Rotation paths and how fast each direction turns (deg/step):
Each turn is a multiple of 5 degrees from 10 to 175, or 0.
Each row of a path follows its step; steps can be skipped.
path 1
step 0: -1.47, 2.39, -1.90, 2.35, 1.92, -0.04, -0.19, 0.98, -1.68, -1.75, 0.69, -0.43, -1.53, -1.71, -2.00, -0.21, -1.16, 1.08, 1.50, -4.82, 0.98, -1.36, 0.04, 0.34, 2.34, 0.99, 0.26, -1.58, 0.46, -2.42, -1.18, 0.56, -2.69, 1.96, -1.72
step 1: -0.79, 0.64, -3.49, 3.41, 3.20, -3.10, -2.65, 0.24, 0.97, 1.16, 0.50, 0.08, 0.73, -0.46, -1.19, 0.29, 0.95, -0.28, 0.92, 2.07, 1.30, -1.49, 1.10, 0.83, 0.16, 2.26, -0.19, -0.33, 2.04, -0.71, -0.07, -4.26, -0.10, -0.17, -1.36
step 2: 1.52, 0.02, 0.45, -0.71, 1.98, -2.87, -0.09, 2.68, -1.28, 0.58, 0.51, -0.90, -1.82, 0.98, -0.64, -0.82, 0.88, -2.94, -0.04, 1.09, 0.11, -2.53, 0.42, -4.50, -0.57, 2.42, 3.73, 1.61, -0.30, -1.65, 1.94, -0.64, 0.46, -0.97, -0.57
step 4: -0.31, 3.44, 0.98, -0.83, 0.96, 0.79, 0.19, 2.59, -1.33, -0.89, 0.28, 1.24, -1.66, -0.52, -1.31, 1.05, 1.36, -1.10, -0.11, -3.80, 1.89, -0.79, 2.15, 1.87, 2.00, 2.08, -0.66, -4.39, 0.06, -0.80, -0.81, 0.44, -2.56, 0.45, 0.91
step 6: 1.40, 2.45, -3.09, 0.49, 1.36, -2.05, 0.52, 0.90, -2.73, -0.32, -0.56, -0.94, -1.35, 1.06, 0.31, 2.56, -0.69, -2.15, 1.14, 1.13, -1.14, 0.49, -0.51, -2.80, 0.43, 0.81, 4.04, 0.66, -1.17, -3.51, 0.85, 0.12, 0.78, 1.01, -2.05
step 8: -0.58, 1.18, 0.39, 0.46, 1.91, -0.90, -2.03, 3.84, -1.14, -0.05, 1.08, -1.34, -2.50, -0.32, -1.26, -1.82, 2.30, -0.44, 1.04, -1.57, 2.76, -2.83, 0.26, 2.60, 2.55, 1.33, -0.09, -2.83, 1.33, -0.07, 1.14, -2.48, -0.14, 1.00, -0.36
step 10: 2.46, 4.14, -0.72, -1.42, 1.36, -1.16, 1.20, 1.37, -0.01, 1.71, -0.55, -0.86, -1.44, 1.49, -0.31, 2.23, 0.42, -4.03, -1.85, -0.54, -0.29, 2.10, 2.60, -2.47, -0.47, 1.18, 0.64, -0.07, -2.15, -1.86, 1.12, 0.32, 2.04, 0.19, -0.79
step 13: 1.98, 1.02, -0.83, 3.32, 2.44, -2.96, -1.48, 0.14, -0.76, -3.75, 1.82, 1.74, -1.67, -1.55, -0.53, 0.97, -0.59, 0.07, 2.32, 1.00, -1.36, -1.74, 0.75, -0.49, 1.26, 1.72, 1.68, 2.68, 1.66, -2.22, -0.29, -1.55, 0.58, -0.54, -0.02
Speeds:
0.16, 0.35, 0.85, 1.02, 0.25, -0.62, -0.48, -0.05, 0.07, -0.44, 0.67, 0.17, 0.73, 0.18, -0.33, -0.53, -0.10, 0.35, 0.81, -0.42, -0.66, -0.12, 0.12, -1.08, 0.13, -0.47, 0.33, 0.31, -0.19, 0.56, -0.52, 1.06, -1.18, -0.56, 0.82  170
-0.37, 0.97, -0.13, 1.45, -0.56, -0.52, 0.12, -0.28, 0.01, -0.38, -0.03, 0.13, 0.68, -0.54, -0.11, 0.50, -0.32, -0.93, -0.71, 0.51, 0.82, 0.25, -0.16, -0.94, -1.19, 0.46, -0.38, 0.13, -0.48, 0.43, 0.00, -0.53, 0.11, 0.21, -0.66  85
0.91, -0.01, -0.03, 0.21, 0.44, 0.41, -0.40, 0.44, -0.17, 0.49, 0.20, -0.60, 0.22, -1.31, 0.77, -0.66, 0.37, 0.25, -0.24, -0.17, 0.30, 0.51, -0.30, 1.04, -0.72, 0.79, 0.54, -0.31, 0.06, 0.56, -1.27, -0.01, -0.95, 0.33, -0.23  95
1.06, 0.20, -0.36, 0.05, 0.22, -0.11, 1.10, 0.57, 0.00, -0.10, 0.02, 0.11, -0.85, -0.11, 0.21, 0.20, -0.83, 0.92, 0.32, -1.06, 0.09, 0.84, 0.20, -0.14, -0.57, -0.29, -0.30, 1.34, -1.31, -0.05, 0.23, -0.14, 0.22, 0.07, 0.05  100
-0.11, -1.10, 0.00, 0.05, 0.53, -0.59, -0.27, -0.90, -0.12, 0.25, -0.08, 1.18, 0.39, -0.86, 0.45, 0.59, -0.04, 0.72, 0.13, 0.05, -0.82, 0.49, 0.81, -0.32, 0.43, 0.48, -0.57, 0.14, 0.34, 1.11, -0.43, -0.81, 0.74, 0.07, 0.00  175
path 2
step 0: 1.26, -0.63, -1.04, -0.93, -0.91, 0.58, -2.63, -0.96, -1.03, 1.74, -1.02, 3.03, 1.50, 1.99, -1.31, -1.27, -1.14, -0.51, 1.73, -1.20, -1.91, 0.55, -0.21, -2.64, -3.28, 1.54, 0.48, -0.84, -0.30, 1.60, -1.60, 3.22, -0.90, -2.66, -1.57
step 1: 0.63, 0.32, 1.43, 0.47, -1.62, 1.86, -2.41, 3.13, 0.75, 0.19, 0.57, 1.73, -2.28, 0.36, 1.84, -1.43, -0.06, -2.82, 0.28, 2.07, -2.61, -0.22, 0.76, 0.21, 0.17, 3.10, 0.61, 2.84, 0.67, -1.23, -0.57, 1.90, 0.90, -2.66, -1.69
step 2: 1.98, 1.23, -0.72, 0.75, 0.60, -0.05, -1.91, -1.21, 2.23, -1.39, -2.55, -0.35, -1.33, 2.31, 0.96, -1.45, -3.40, -1.17, -0.29, -1.89, -0.54, -2.41, 3.88, -0.02, 1.30, 2.65, -2.50, 0.87, 0.32, 1.14, 0.68, 0.33, 0.52, -0.74, -1.31
step 5: -3.50, 0.98, -0.29, -1.24, -1.03, 2.59, -2.59, -2.18, 0.43, 0.32, 1.64, 2.41, 0.70, -0.56, -0.15, -0.66, 0.86, -3.12, 1.31, -0.35, 0.00, 0.21, 1.44, 2.89, 0.86, -0.01, -0.53, -1.45, -0.71, 1.58, -0.97, 0.20, 0.94, -2.54, -3.50
step 10: 0.64, -1.86, -1.66, -0.39, -2.26, -1.35, -1.79, -2.87, 1.90, -0.25, 0.43, -0.20, 1.84, 0.16, -0.35, -2.19, -2.10, -0.36, 0.27, -2.65, -0.24, 0.92, 2.87, 0.77, 0.06, -0.42, -0.86, -0.75, -1.55, 3.38, -1.80, 3.74, 0.84, -0.13, 1.26
step 11: -0.45, -0.21, -1.30, -1.23, -1.89, -0.66, -4.20, 0.93, -0.59, 1.47, 1.83, 2.36, 1.25, -0.15, 0.72, -3.28, 0.47, -1.53, -0.26, 0.55, -3.89, 1.58, -2.32, 0.17, -1.37, 0.66, -1.58, 0.77, -1.10, -1.03, -0.96, 2.62, -0.31, 1.35, 0.18
step 12: 1.48, -0.36, 1.29, -0.03, 2.67, -0.53, -3.55, -0.28, 0.10, 0.39, -1.25, 3.20, -0.74, -1.06, -0.23, -0.41, -0.33, -1.40, 0.72, -0.36, -1.32, -2.67, 2.81, 0.46, -0.59, 1.28, -0.60, 0.32, -1.46, -2.13, -1.32, 3.73, -0.96, -1.90, -2.52
step 13: 0.22, 3.54, -0.46, 1.14, 0.26, 1.48, -0.32, -0.26, 3.56, 0.91, -2.26, 1.36, 0.85, -0.70, 1.26, -2.07, 0.35, -2.28, 1.44, 2.67, -1.92, -1.17, 0.97, 0.44, 0.53, 1.70, -2.77, 1.39, 0.20, 1.78, -0.49, 0.64, 3.04, -1.17, -1.21
Speeds:
0.53, -0.05, -1.13, -0.15, 0.23, -0.33, -0.79, 0.31, -0.10, -0.38, 0.79, 0.27, 0.02, 0.60, -0.32, 0.60, -1.09, -0.17, -0.05, 0.38, 0.57, -1.32, 0.00, 0.49, -0.60, -1.12, -0.49, 0.33, 0.35, -0.68, -0.05, -0.65, -0.14, -0.65, 0.39  145
-0.54, 0.05, -0.91, 0.23, 0.47, 0.98, 0.19, 0.21, -0.42, 0.11, -1.14, 1.22, -0.08, 0.20, -0.40, 0.58, 1.19, 0.87, -0.01, -0.68, -0.10, -0.81, -0.17, -0.32, 0.00, -0.45, -0.18, 0.42, -0.18, -0.54, -0.21, 0.72, 0.58, 0.38, 0.45  85
-0.21, -0.19, 0.79, -0.63, 0.38, -0.71, -0.02, -0.07, -0.13, 0.54, -0.15, -0.61, 1.05, -0.96, 0.16, -0.75, 0.40, 0.17, 0.26, -0.37, -0.02, -0.53, 0.00, 1.62, -0.49, -0.68, -0.08, 0.14, 0.21, -0.24, -0.49, 0.59, 0.15, 0.33, 1.20  25
1.52, -0.26, 0.27, 0.21, -0.91, -0.09, -0.78, -0.32, -0.20, -0.97, -0.29, 0.11, -0.88, 0.67, 0.71, -0.35, 0.09, 0.19, -0.53, -0.80, -0.64, 0.62, -0.06, 0.07, -0.27, -0.11, 0.32, 0.46, 0.82, -0.16, -0.66, 0.64, 0.27, -0.04, 0.78  40
-0.61, -0.21, 0.51, 0.12, 0.16, -0.14, -1.37, 0.88, 0.90, -0.31, 0.46, 0.37, 0.55, -0.22, 0.04, 0.11, -0.22, 1.04, 0.35, -1.00, -0.61, 0.23, -1.09, -0.09, 0.09, -0.19, 0.57, -0.49, -0.33, -0.05, 0.49, 0.19, 0.16, -1.16, -0.39  65
0.26, 0.84, -0.15, -0.14, 0.54, 0.04, -0.35, 0.55, -0.37, -0.23, -0.39, 0.22, -0.37, -0.73, 0.02, 1.42, 0.44, -0.87, -0.18, 0.23, 0.17, 0.20, 0.49, 1.32, 0.10, 0.87, 1.03, -0.18, 0.30, 0.48, -0.09, 0.10, 0.75, -0.98, -0.02  95
-0.47, 0.39, -0.43, 0.38, 0.42, -0.53, 0.27, 0.92, -0.51, 0.23, 1.03, 0.20, -0.58, -0.55, 0.66, -0.70, -0.05, -0.43, -0.19, 0.14, -0.12, 0.26, -0.98, -0.56, 0.47, 0.45, -0.04, 1.55, -0.30, 0.08, 0.11, -0.25, 0.63, -0.06, 1.14  145
